In the data rows, 128 means zero.
Each pair is two rows. How far apart are they, by a hidden measure? 0 means very close, and 30 very far. Two or three weighted sums of its numbers give each row a place; it is the straight-line distance between the places.
90|88|99|98|114|101|96|102|104|93|97|112|85|86|98|89|103|96|94|83|106
108|179|197|182|146|131|194|120|194|126|146|133|168|160|145|150|182|170|195|167|156 -> 16
125|107|109|109|120|107|105|108|107|122|115|109|112|114|115|124|96|110|99|114|103
111|153|135|133|135|140|130|118|119|115|138|143|134|113|135|140|129|132|134|143|140 -> 8
107|194|201|176|146|131|187|115|190|117|147|154|187|162|147|155|197|158|177|146|163
115|124|141|126|137|130|105|131|135|107|113|148|134|143|136|121|126|131|131|109|136 -> 8
126|133|130|148|117|141|133|181|168|124|125|173|150|159|153|140|147|183|167|157|160
122|102|113|94|116|113|104|105|99|122|111|102|102|100|104|109|96|105|99|101|94 -> 27
159|160|126|147|126|175|153|150|127|143|149|141|149|158|149|155|166|132|138|153|152
112|161|132|139|137|138|132|118|119|115|137|149|136|122|132|143|149|138|135|146|144 -> 10
177|167|130|165|130|171|134|166|139|163|161|156|177|168|166|144|158|124|143|156|191
105|117|115|110|121|115|103|114|120|110|109|112|107|96|104|107|100|132|116|99|91 -> 10
111|107|99|115|131|110|110|123|122|108|117|127|100|107|115|109|120|118|110|107|123
183|159|142|150|139|168|160|156|118|168|168|138|156|161|158|153|157|120|146|169|159 -> 14
151|120|132|120|123|137|140|136|117|148|139|128|136|131|132|119|137|98|132|126|146
135|137|140|137|133|147|158|173|137|135|144|163|136|149|144|141|152|165|166|165|141 -> 7
148|161|112|161|109|167|126|152|150|131|134|157|157|173|160|154|161|151|133|144|172
85|93|112|105|111|121|113|120|120|80|96|114|90|88|97|86|123|99|110|80|109 -> 11
131|154|134|133|135|148|116|130|120|121|139|151|143|121|131|131|142|121|128|136|155
116|117|108|111|124|118|113|111|105|116|120|106|108|102|110|116|102|118|109|111|97 -> 12
156|164|113|171|100|171|129|168|162|138|138|145|162|171|170|161|141|156|145|164|178
149|110|129|111|117|108|123|115|125|151|125|128|138|134|125|123|123|108|120|129|144 -> 12
107|118|138|130|123|154|160|144|140|103|125|120|115|107|121|109|156|120|141|106|120
149|141|131|137|121|152|142|142|120|139|139|127|132|138|142|130|139|107|129|136|144 -> 9
156|177|170|176|199|164|122|164|174|164|164|186|195|171|168|168|162|189|171|170|182
156|98|136|111|126|122|124|140|126|156|131|121|136|138|130|123|121|99|113|111|127 -> 20
119|121|151|146|141|127|102|149|180|118|107|148|149|152|139|125|128|164|148|115|136
150|145|139|166|122|149|131|215|202|162|126|187|178|171|160|143|153|202|184|152|181 -> 25
144|82|122|95|112|91|108|103|98|149|114|114|116|129|116|114|105|75|91|111|124
115|106|114|97|117|112|99|101|99|117|109|100|96|95|101|109|91|110|96|98|84 -> 9
158|97|131|110|123|112|111|128|123|161|126|127|138|138|127|117|111|101|116|118|142
101|153|194|178|133|102|198|96|180|136|139|110|147|152|141|151|164|154|187|167|130 -> 14
113|104|104|97|117|103|98|97|95|113|105|96|94|94|101|112|87|103|92|100|85
112|123|120|121|123|143|138|128|114|107|122|104|103|103|115|119|122|128|123|111|90 -> 5
133|138|132|151|145|144|140|195|164|143|135|166|142|150|152|139|137|187|170|150|137
110|93|101|99|115|102|100|103|106|109|104|111|95|104|108|106|104|97|92|96|108 -> 17
100|128|130|117|129|138|142|131|127|108|119|153|121|108|101|99|179|117|141|116|153
156|130|128|133|133|139|152|142|121|156|145|123|135|149|140|143|136|123|137|145|130 -> 12
111|105|98|109|123|108|106|107|109|110|113|113|94|101|107|108|109|114|99|104|106
116|139|117|117|130|136|120|121|110|118|126|114|107|103|114|123|110|141|124|125|93 -> 8
121|117|157|143|137|170|187|164|144|126|145|133|131|127|135|126|174|129|166|141|142
121|113|136|127|123|154|155|142|125|115|130|116|112|114|124|117|143|118|134|117|116 -> 2
162|121|113|137|154|124|123|154|140|164|146|131|142|152|140|144|122|141|124|135|135
171|154|130|148|134|162|142|151|120|160|159|140|154|153|153|144|147|118|134|154|164 -> 12
93|156|187|173|146|104|169|107|167|128|143|142|150|138|149|154|147|151|177|173|155
152|108|127|110|121|106|121|116|118|156|129|123|134|135|125|126|116|106|116|130|135 -> 13
171|176|129|168|117|175|137|162|145|147|157|145|175|167|174|163|135|139|152|179|187
114|131|109|112|123|118|106|106|104|115|125|111|108|101|111|116|104|117|106|111|103 -> 1
115|127|132|119|113|137|128|140|142|104|109|152|138|141|128|127|136|165|153|136|139
151|144|114|153|106|156|121|158|145|131|134|134|147|156|158|143|125|139|137|152|163 -> 11
158|123|131|124|141|135|131|143|120|159|139|121|137|142|134|145|114|136|127|141|109
146|105|128|110|120|114|113|119|116|147|124|117|124|131|124|129|107|103|102|116|120 -> 7
149|112|110|131|141|118|118|157|141|143|134|125|130|151|133|139|118|141|120|129|126
168|152|134|146|143|150|131|150|125|162|158|142|161|150|152|147|136|122|131|151|159 -> 12
152|108|127|114|127|124|114|125|112|152|127|120|128|134|128|135|111|106|105|126|123
122|150|118|133|129|121|128|113|110|126|138|128|118|122|128|139|121|134|123|148|122 -> 10
140|102|123|104|116|107|114|113|116|141|123|122|127|123|117|119|113|102|109|117|130
112|182|194|176|148|139|191|131|189|125|144|137|173|160|145|152|183|166|188|162|150 -> 7
112|104|101|103|121|106|106|102|104|110|111|111|94|98|104|107|107|107|97|99|104
106|113|115|104|118|121|108|114|111|106|109|118|104|94|103|103|110|119|113|106|102 -> 2
97|103|100|109|124|102|106|112|115|93|109|126|93|95|107|97|115|108|104|101|121
122|108|109|111|116|126|107|118|107|119|111|116|105|113|117|119|111|103|98|109|112 -> 16
163|105|128|116|130|116|119|134|122|162|132|117|134|146|131|138|111|119|115|131|120
167|123|131|123|141|132|130|142|126|169|144|121|144|148|137|149|114|137|127|142|118 -> 2
107|101|113|98|116|113|105|112|108|103|107|109|99|94|99|97|106|106|106|93|101
160|133|130|138|127|148|129|152|122|151|141|127|139|150|144|135|130|108|124|137|146 -> 5
138|143|140|144|156|158|128|163|145|143|142|160|139|133|144|135|146|161|144|136|130
108|140|107|128|124|115|121|109|108|112|128|118|107|113|121|131|112|132|114|133|109 -> 7
144|143|135|133|122|137|138|133|147|135|140|144|160|139|138|135|146|142|142|144|160
112|105|120|121|126|123|104|133|138|114|102|126|110|117|118|116|115|133|116|99|109 -> 11
140|132|108|150|114|143|115|163|160|129|123|141|141|159|151|148|128|154|126|134|150
132|113|147|125|128|154|166|159|134|131|142|140|136|127|135|126|160|119|150|132|144 -> 9
116|144|115|125|124|132|122|118|112|106|129|111|110|109|118|127|110|141|124|131|100
87|93|104|98|114|115|102|112|114|81|96|115|85|84|95|85|115|99|105|79|111 -> 7
176|145|139|149|137|146|135|146|112|168|157|136|151|164|155|148|140|99|130|154|165
175|160|121|180|127|170|148|170|156|168|153|129|158|175|166|158|148|154|149|162|163 -> 8
166|122|136|125|140|131|128|141|126|164|142|119|142|148|137|145|111|140|129|142|113
102|111|112|102|119|114|104|109|110|106|106|115|103|91|102|103|107|116|109|100|102 -> 6
187|193|140|176|133|185|152|165|141|162|179|152|189|169|186|174|144|141|161|200|200
103|90|105|93|111|101|100|102|104|100|101|116|91|94|100|92|109|89|93|86|114 -> 9
104|144|165|158|167|128|125|133|164|121|129|152|153|133|143|147|127|159|158|147|152
77|114|104|105|111|105|87|95|97|74|90|115|80|81|95|93|102|98|94|90|102 -> 6
99|105|102|102|117|102|106|103|108|100|106|118|95|92|99|98|112|106|100|98|108
151|144|151|166|186|149|124|189|176|153|149|168|162|161|161|153|135|185|164|155|152 -> 4
133|122|137|139|138|132|131|177|172|130|124|162|141|148|144|129|143|163|146|124|141
145|182|159|162|178|174|127|161|145|135|169|173|182|136|167|153|134|154|162|172|188 -> 20
118|110|127|123|128|132|110|132|131|125|114|126|119|116|126|117|114|130|120|103|110
150|88|112|110|127|115|117|129|109|152|126|116|114|135|120|121|117|97|100|114|121 -> 2
149|101|127|109|120|102|117|111|118|152|121|121|132|136|125|129|112|100|107|125|131
139|129|157|167|183|132|114|171|189|159|127|149|159|161|154|149|123|177|159|135|143 -> 4
166|140|107|160|132|165|143|153|117|163|151|120|140|163|155|148|141|118|126|138|145
125|132|120|114|132|116|107|105|104|124|127|110|121|110|115|129|100|120|109|123|106 -> 16
123|141|113|125|131|114|122|109|108|123|131|115|118|119|124|140|109|131|117|140|110
96|107|101|104|116|103|102|100|105|96|105|111|90|88|100|100|105|107|101|98|103 -> 3
134|130|105|142|114|137|112|140|142|122|124|144|135|157|146|140|134|143|116|123|147
116|104|102|107|122|112|102|112|108|113|112|110|101|106|107|110|102|114|102|105|104 -> 12
100|132|111|125|119|138|127|120|123|90|119|106|102|99|112|111|120|140|125|112|96
132|140|124|130|129|124|118|134|141|132|131|132|152|127|129|126|114|148|143|132|143 -> 18
151|155|112|154|99|181|145|136|140|127|128|134|143|168|154|146|171|133|133|139|159
76|91|113|96|98|112|102|104|114|69|88|107|79|74|89|73|114|88|97|65|98 -> 4
149|119|125|119|133|120|121|128|113|149|137|113|127|134|127|139|104|128|119|137|108
149|163|133|165|127|156|145|161|151|139|151|167|162|178|167|169|170|154|144|165|181 -> 14
119|79|103|98|117|96|97|112|106|121|106|115|99|108|105|97|105|84|91|88|120
118|136|110|119|128|119|118|108|106|116|128|109|109|110|117|129|105|131|112|126|102 -> 9
138|105|117|106|119|120|111|116|107|134|121|115|116|118|119|121|108|97|101|115|117
133|142|137|142|145|147|147|179|144|140|139|152|135|141|142|141|137|173|163|150|122 -> 17
150|103|122|105|122|102|118|112|107|156|130|120|128|130|122|124|113|95|107|124|131
94|121|96|104|115|112|106|91|90|92|110|104|86|91|101|109|99|121|107|114|88 -> 2
159|119|125|125|125|159|148|147|117|150|133|117|122|150|136|138|143|114|124|137|125
153|116|130|117|129|127|118|127|115|151|130|121|133|136|129|137|111|116|112|133|123 -> 7
105|103|100|112|127|115|105|125|121|100|113|119|93|103|110|102|112|120|108|98|113
104|115|114|108|117|124|110|118|114|108|110|119|102|95|107|106|113|124|116|106|101 -> 6
162|139|144|157|144|153|142|200|174|178|146|190|167|171|159|142|172|184|171|152|162
121|124|120|136|143|149|154|150|130|122|137|147|126|131|125|130|159|142|154|150|155 -> 18
109|107|95|115|131|111|110|120|121|106|113|123|96|108|113|110|119|122|106|105|116
130|142|132|150|134|144|133|194|173|139|126|170|151|150|146|133|140|186|171|141|152 -> 18
114|102|103|99|121|110|102|101|104|113|111|110|99|98|105|107|106|103|97|100|113
110|140|106|137|125|139|128|128|125|102|125|108|109|108|125|129|116|144|127|125|103 -> 9
171|154|111|177|117|169|125|180|160|163|144|147|156|172|163|145|151|149|140|144|177
128|149|119|135|133|107|146|116|107|136|142|133|120|136|133|147|133|135|130|165|123 -> 12
98|132|98|116|120|110|115|102|102|96|114|109|91|99|109|121|103|132|110|122|90
127|110|113|110|119|116|102|107|104|122|115|109|111|118|117|126|98|110|97|112|109 -> 6
102|133|137|128|142|138|144|133|128|109|127|149|133|117|117|117|152|127|151|138|163
103|129|103|125|123|130|123|121|116|101|119|102|100|99|115|118|108|136|120|117|88 -> 12
105|119|132|124|122|151|154|139|126|104|126|115|108|102|120|112|143|124|139|115|110
151|93|122|97|116|96|117|101|99|153|122|119|123|129|118|118|114|77|96|119|135 -> 15
137|135|143|148|166|135|116|169|163|130|139|160|153|152|150|135|130|166|152|140|148
101|126|132|124|129|130|104|134|138|95|110|133|120|107|118|113|113|144|131|113|116 -> 13
79|92|93|94|104|92|91|91|96|75|90|108|70|81|91|86|100|92|85|79|97
109|137|103|124|127|114|119|110|109|110|124|116|107|109|119|130|111|134|115|130|102 -> 4
120|112|142|132|132|164|168|153|138|121|134|125|120|121|128|117|161|123|148|125|132
148|105|126|104|120|99|122|101|101|151|127|118|121|129|119|121|114|89|103|125|131 -> 16
117|154|129|126|130|182|173|134|109|120|141|131|116|117|121|130|175|130|145|135|119
101|180|185|176|120|112|189|93|187|116|132|119|155|152|142|149|178|157|178|154|135 -> 18
118|100|111|95|116|112|104|103|99|115|112|102|101|95|102|106|97|101|97|99|95
139|117|141|148|154|135|132|191|177|155|130|162|141|152|145|136|138|173|147|123|132 -> 14
116|117|138|124|125|158|159|149|129|115|131|119|115|111|120|112|150|121|140|111|113
126|164|187|175|166|137|175|119|174|155|149|157|173|170|157|163|184|169|178|164|161 -> 24
95|134|99|120|119|113|116|105|106|93|114|113|91|101|112|122|108|136|112|121|94
102|161|169|144|109|110|170|87|170|104|126|119|146|136|132|133|161|140|146|121|122 -> 14
117|137|116|119|127|132|120|115|106|114|125|113|108|101|113|123|108|137|121|129|97
110|127|130|129|142|136|113|141|143|116|116|139|128|114|123|120|125|149|134|109|114 -> 13
117|119|127|112|123|148|140|134|111|118|127|120|113|104|112|113|136|117|126|112|110
112|100|106|95|116|108|95|95|96|113|108|96|93|93|99|108|87|105|89|96|84 -> 7
130|119|109|110|127|115|109|110|107|124|123|106|117|118|116|123|101|119|108|118|107
142|102|134|112|121|112|119|122|116|144|126|120|127|129|124|126|110|101|108|115|122 -> 6
121|149|144|131|140|138|103|133|127|111|130|150|141|125|127|117|132|115|130|115|151
85|93|96|105|114|99|92|110|111|78|99|118|85|92|103|87|102|101|100|90|115 -> 6
153|148|160|169|198|162|125|197|174|156|154|177|167|164|170|158|135|187|169|159|161
151|97|123|102|124|105|113|110|96|154|124|112|121|131|123|126|100|90|101|122|122 -> 10
148|111|127|115|121|111|119|126|132|152|126|131|144|136|129|127|119|116|125|131|144
149|96|133|110|127|122|121|136|119|149|125|122|129|130|125|125|114|103|113|117|127 -> 12
129|102|117|102|120|108|101|108|109|128|114|108|115|114|111|119|95|114|102|109|103
163|174|124|160|121|183|145|158|142|141|153|158|169|172|160|157|177|142|143|158|180 -> 9
143|105|121|107|122|115|114|125|116|142|126|117|123|128|118|126|107|115|112|121|115
152|137|130|130|138|126|115|136|122|149|139|132|143|143|130|141|126|116|117|130|136 -> 3
156|142|125|137|124|170|157|146|126|142|141|127|135|154|143|146|158|129|133|144|135
131|145|128|131|121|137|127|140|147|124|130|146|155|136|134|134|135|159|152|144|146 -> 22
130|147|175|172|152|105|156|124|181|158|135|117|158|164|143|156|134|179|184|167|127
118|161|180|161|131|128|205|91|157|149|142|130|151|154|144|161|187|147|168|152|132 -> 8
141|121|119|117|131|114|116|115|115|140|128|109|125|128|124|136|103|127|114|132|107
121|141|110|127|127|132|117|120|115|112|127|112|110|113|122|130|108|142|121|133|107 -> 3
107|140|132|123|118|123|144|113|135|112|123|125|118|107|114|119|140|143|138|117|110
140|139|142|146|144|156|160|192|143|149|147|168|143|151|150|143|151|169|171|166|148 -> 8
159|140|136|138|133|133|131|138|150|169|142|145|167|153|139|139|142|152|148|141|150
160|132|123|137|138|124|128|148|133|160|144|135|144|155|140|148|130|131|124|142|140 -> 9
145|113|121|108|126|113|117|119|117|144|123|114|125|129|118|128|111|117|112|124|115
132|119|98|141|121|130|113|143|143|119|122|131|123|159|143|138|124|151|116|118|127 -> 17
152|145|128|135|139|138|117|143|129|151|146|142|154|146|139|141|135|123|123|131|150
123|143|114|131|128|137|114|115|111|120|132|117|119|113|127|135|109|133|116|131|118 -> 14
103|164|203|192|159|114|198|109|192|146|149|128|169|170|153|169|171|175|206|186|154
145|110|124|110|128|125|117|127|115|147|130|120|128|122|121|125|109|111|114|115|122 -> 10
157|127|118|148|117|146|140|153|135|142|128|103|123|166|137|140|134|141|148|160|126
109|137|121|124|131|135|124|134|119|108|120|121|106|103|118|120|116|152|134|128|91 -> 9
82|135|139|125|118|106|101|100|133|83|104|131|120|103|112|106|124|110|116|96|124
117|154|148|145|152|148|110|153|147|104|132|163|148|125|139|122|134|150|150|132|153 -> 6
106|132|125|118|123|111|122|105|119|113|121|113|117|101|112|118|110|134|124|112|96
99|146|150|135|123|128|173|112|122|112|138|156|121|125|136|139|178|117|131|130|145 -> 11
138|112|118|110|126|110|115|118|114|139|128|117|127|125|118|126|110|115|114|124|122
150|108|122|102|118|94|131|97|97|158|129|116|119|135|121|131|119|88|102|132|123 -> 10
153|94|126|103|122|103|112|115|108|156|124|124|133|131|122|120|112|88|109|120|142
118|168|165|160|129|116|166|110|182|124|130|128|157|156|140|151|159|176|173|156|133 -> 8
109|116|150|135|125|144|156|153|149|110|131|124|124|116|122|107|151|123|153|118|131
111|99|100|110|135|121|103|127|124|109|116|130|108|102|109|100|121|112|111|97|133 -> 12
139|115|125|111|123|109|115|116|123|141|119|115|123|131|117|130|108|127|115|120|103
102|130|122|124|125|126|118|138|121|99|117|124|108|105|116|119|113|151|139|132|96 -> 6
138|110|109|128|127|125|114|151|135|129|118|128|124|147|128|133|129|124|109|116|126
96|98|107|102|111|111|101|109|105|85|98|108|87|90|99|96|102|103|101|92|101 -> 12
132|139|147|148|162|145|122|176|153|132|135|156|134|132|144|133|124|170|154|141|128
123|160|155|155|149|131|146|119|152|140|140|138|147|140|136|149|149|169|154|148|129 -> 1
153|123|92|149|138|134|117|153|127|160|146|127|127|155|150|142|120|126|107|121|134
141|156|137|165|126|142|143|162|152|142|155|166|165|168|174|173|141|148|146|171|186 -> 9
162|144|141|134|138|153|126|144|115|150|154|149|157|140|147|132|141|99|125|140|167
185|173|140|153|132|192|163|165|133|165|168|157|174|171|164|163|183|132|148|171|179 -> 8
115|153|136|131|131|135|123|115|117|114|134|142|134|115|129|127|136|123|131|132|139
101|171|176|165|146|114|160|129|172|118|139|156|163|140|139|138|170|142|166|145|162 -> 7
153|152|133|137|122|181|151|146|121|137|145|138|139|141|147|141|159|115|128|141|150
151|97|122|102|123|110|111|117|108|154|128|116|126|129|119|120|107|98|105|119|127 -> 12
95|81|101|86|106|96|89|98|99|91|91|113|88|86|92|84|101|80|89|80|111
121|133|144|141|154|144|116|140|141|129|128|149|140|124|135|127|134|145|138|128|137 -> 9
164|140|130|138|137|150|138|143|108|160|155|133|142|148|145|143|137|106|126|145|147
163|134|134|132|141|139|123|141|114|160|152|130|146|143|139|136|123|109|122|137|142 -> 3
161|105|126|128|128|140|136|151|115|154|131|107|119|152|136|133|120|115|131|148|122
114|179|198|179|153|133|218|96|169|154|153|150|176|173|152|174|213|161|190|172|158 -> 16
113|127|131|117|123|140|142|136|112|113|126|142|118|114|121|118|138|137|151|146|129
153|141|133|140|135|138|131|152|156|157|138|138|159|148|138|139|126|162|151|141|143 -> 7
186|181|142|166|139|179|145|167|133|170|177|161|184|168|171|151|164|121|149|168|199
96|98|96|104|115|96|100|101|105|92|103|119|91|93|103|97|110|97|96|98|117 -> 4
141|151|115|146|111|159|128|135|128|125|132|145|145|151|149|141|152|128|127|141|159
118|167|173|156|140|135|154|142|168|118|144|145|154|135|136|130|164|141|158|134|152 -> 11
102|138|105|124|123|117|114|102|105|104|122|113|101|100|115|124|107|133|113|128|102
113|138|138|135|144|143|112|149|136|105|125|145|126|113|135|124|113|148|143|136|129 -> 6
113|157|162|147|153|139|106|139|158|103|126|163|162|148|138|125|144|143|150|118|158
147|96|123|104|120|106|113|112|111|152|124|115|124|131|121|121|107|99|103|120|124 -> 16
108|158|194|188|174|112|166|120|194|142|142|139|167|166|156|166|145|178|191|172|157
121|135|112|119|127|121|104|105|103|117|126|111|115|105|114|125|103|118|108|121|111 -> 13
110|103|98|102|120|107|101|104|101|111|104|101|89|96|103|111|96|109|92|96|88
186|200|138|174|130|199|160|168|146|155|175|167|183|181|176|177|191|152|156|193|197 -> 11
87|86|101|100|115|113|101|113|113|83|92|114|86|89|99|86|114|97|102|79|111
105|123|114|106|118|118|127|106|92|101|113|118|94|98|105|114|118|122|126|136|106 -> 10
154|101|125|111|131|118|118|126|110|157|130|117|132|132|128|126|107|101|111|124|126
123|117|126|119|119|143|128|125|110|116|124|118|113|111|123|120|123|107|112|112|117 -> 9
144|120|98|138|130|135|116|146|130|145|133|129|132|148|143|134|125|125|113|116|145
134|137|117|147|141|157|166|156|114|136|146|127|117|147|141|145|148|148|153|158|120 -> 11
160|146|133|138|136|147|129|139|124|155|154|136|155|143|149|153|121|125|128|151|153
150|153|140|151|135|126|128|139|135|155|155|151|154|158|146|146|149|112|120|132|164 -> 12
101|135|103|125|122|111|122|112|109|104|122|121|102|110|119|126|114|136|116|134|105
133|118|112|141|114|134|122|145|146|123|116|118|123|147|136|132|124|131|119|123|134 -> 8
105|104|101|102|120|107|103|107|108|105|110|113|97|98|103|103|107|106|101|99|109
150|104|118|108|129|110|109|122|111|149|126|114|127|129|118|128|102|111|108|126|121 -> 5
170|153|162|161|185|177|135|188|167|173|162|184|172|167|170|153|162|181|164|151|157
127|92|113|98|117|101|106|108|103|126|114|117|110|110|110|106|110|85|98|101|127 -> 14
125|108|111|101|122|112|104|112|106|125|116|105|109|111|107|117|98|112|101|104|96
99|117|123|113|120|120|104|118|115|89|102|127|104|110|115|110|113|123|118|104|109 -> 9
89|104|106|99|107|97|98|91|108|92|97|111|94|84|97|97|103|106|102|92|101
148|111|127|112|121|108|121|119|121|150|127|122|134|135|122|126|116|116|119|129|129 -> 3
112|123|135|123|125|137|135|151|116|117|126|140|117|115|125|115|123|138|153|146|131
87|95|100|98|113|103|95|102|107|87|98|115|88|83|95|90|106|99|99|85|108 -> 3
136|139|140|130|133|145|156|152|121|132|141|146|131|146|141|141|141|155|160|158|127
151|122|125|114|130|111|124|121|119|152|137|120|138|134|124|134|116|119|121|134|127 -> 3
145|128|138|159|137|144|132|218|184|157|135|180|154|162|155|133|142|197|178|155|158
110|134|105|125|126|130|115|115|112|108|120|109|107|100|117|120|108|132|115|116|100 -> 23
114|158|163|154|138|128|171|108|153|139|138|137|142|138|136|146|168|154|159|144|128
104|148|171|159|137|102|157|108|168|124|129|118|139|136|130|140|141|162|172|151|122 -> 2
141|175|157|154|165|162|117|159|145|122|155|175|173|135|152|129|152|139|154|146|184
113|121|138|126|123|158|157|144|130|110|132|119|112|107|119|111|148|125|140|117|114 -> 27
151|103|123|114|128|117|106|130|112|155|126|127|132|139|127|124|114|93|102|114|136
112|127|145|136|125|165|172|156|145|107|133|122|120|116|125|114|167|127|152|113|122 -> 11
96|166|152|143|121|127|154|110|156|93|127|125|132|115|123|126|153|148|147|134|120
162|145|112|164|123|161|127|175|149|155|140|147|148|165|156|143|150|140|135|142|170 -> 22
109|137|117|119|127|127|114|112|110|111|121|113|111|101|115|123|105|138|121|126|97
127|140|129|145|136|147|168|143|122|129|138|123|120|145|136|145|148|149|159|169|124 -> 5
142|126|127|120|133|108|125|114|120|144|128|114|130|135|124|138|108|132|121|136|108
142|121|129|110|106|108|132|105|123|142|131|132|135|127|123|116|136|101|122|130|151 -> 12
79|129|98|107|110|108|105|91|97|72|102|105|80|80|97|104|98|126|108|106|81
114|120|145|135|128|163|171|155|144|111|133|120|118|116|126|112|163|126|153|117|126 -> 11
115|130|125|139|124|157|159|141|133|108|131|102|107|114|126|121|142|141|143|126|100
103|110|112|103|117|107|100|104|115|107|101|108|98|93|102|106|100|121|107|94|91 -> 11
150|115|119|123|128|130|114|136|119|144|131|124|135|138|136|136|109|109|111|128|139
89|97|96|101|112|100|98|101|105|88|98|113|84|89|98|94|105|102|95|88|100 -> 8
81|111|108|107|113|115|94|108|104|78|96|113|87|83|98|93|104|106|102|86|96
139|108|129|106|115|113|116|117|128|139|119|128|134|131|118|119|119|118|119|117|133 -> 7
111|136|137|139|146|144|154|147|140|115|136|158|141|135|130|137|166|147|163|160|168
155|133|95|152|126|143|115|148|119|154|142|129|131|157|146|135|135|108|111|123|154 -> 10
117|136|150|146|134|129|165|161|153|123|146|155|132|138|146|134|160|137|146|142|148
109|143|105|133|125|121|119|117|115|111|127|127|105|112|123|128|119|135|115|129|116 -> 3
164|120|115|149|135|145|141|151|128|166|142|113|125|164|144|145|130|140|141|158|134
122|134|128|139|126|141|139|175|154|117|130|161|133|148|145|135|143|177|162|146|134 -> 21
94|119|129|125|115|140|142|129|142|88|120|114|107|96|114|95|144|113|125|86|114
150|102|114|130|136|126|117|147|126|153|126|124|117|148|131|133|125|118|105|120|122 -> 2
159|110|130|113|134|127|120|135|121|161|133|119|137|139|129|135|111|119|116|124|116
161|131|127|133|139|122|120|136|122|163|142|128|143|152|136|148|122|121|114|139|134 -> 4
142|93|120|98|115|93|117|102|101|147|123|119|120|122|115|113|115|78|97|114|132
109|136|154|143|126|128|168|143|142|119|148|159|126|135|148|135|158|129|139|137|149 -> 8
158|136|108|148|123|151|141|144|128|156|146|128|140|158|153|138|145|118|131|134|156
136|138|124|125|128|122|118|129|137|137|131|138|151|131|123|122|133|137|137|124|140 -> 8
130|136|128|135|138|132|101|139|125|125|130|144|134|130|126|121|129|108|115|113|149
143|112|123|110|122|126|114|125|113|140|124|119|125|125|123|128|113|106|107|121|120 -> 11
111|133|169|135|120|110|175|110|153|126|134|128|138|128|125|119|161|117|148|136|143
119|119|113|105|122|114|102|100|98|119|118|104|108|98|106|118|93|110|100|112|95 -> 16
152|147|142|140|142|179|170|188|143|160|155|175|150|154|148|140|186|160|166|152|153
149|143|126|138|133|131|121|137|131|141|141|139|147|149|139|148|131|136|126|145|147 -> 5
120|133|124|136|125|145|146|139|132|112|132|105|109|115|123|121|128|142|138|124|99
115|143|114|123|123|112|131|99|102|118|132|120|108|115|120|135|119|127|114|141|109 -> 12
151|152|113|163|94|163|140|154|157|129|130|126|144|167|155|146|147|144|144|150|161
105|105|114|114|121|113|100|129|135|103|96|125|108|112|109|105|117|125|115|94|113 -> 6
146|125|104|153|128|140|118|165|155|150|132|141|139|157|150|142|130|150|125|125|149
94|133|99|118|121|109|112|100|105|92|111|107|91|93|109|118|102|132|108|120|89 -> 17
132|152|137|136|140|158|114|125|115|124|146|147|147|116|145|134|121|116|127|142|166
155|90|119|104|127|113|124|122|96|158|125|113|114|137|123|124|111|93|112|130|123 -> 15
87|102|93|104|115|95|103|99|104|87|99|113|84|91|102|100|106|105|96|94|101
149|103|127|111|121|110|115|123|125|154|124|127|140|137|127|122|116|107|117|125|141 -> 5
136|107|122|103|115|106|114|109|122|134|116|125|131|123|117|118|118|111|115|117|132
153|123|120|134|133|125|125|148|135|152|141|131|139|153|141|147|122|132|123|142|137 -> 8
152|101|126|105|121|105|117|113|112|154|128|122|131|131|121|121|114|97|110|123|136
114|103|110|95|116|108|98|98|94|115|109|98|96|94|99|106|89|105|94|99|85 -> 9
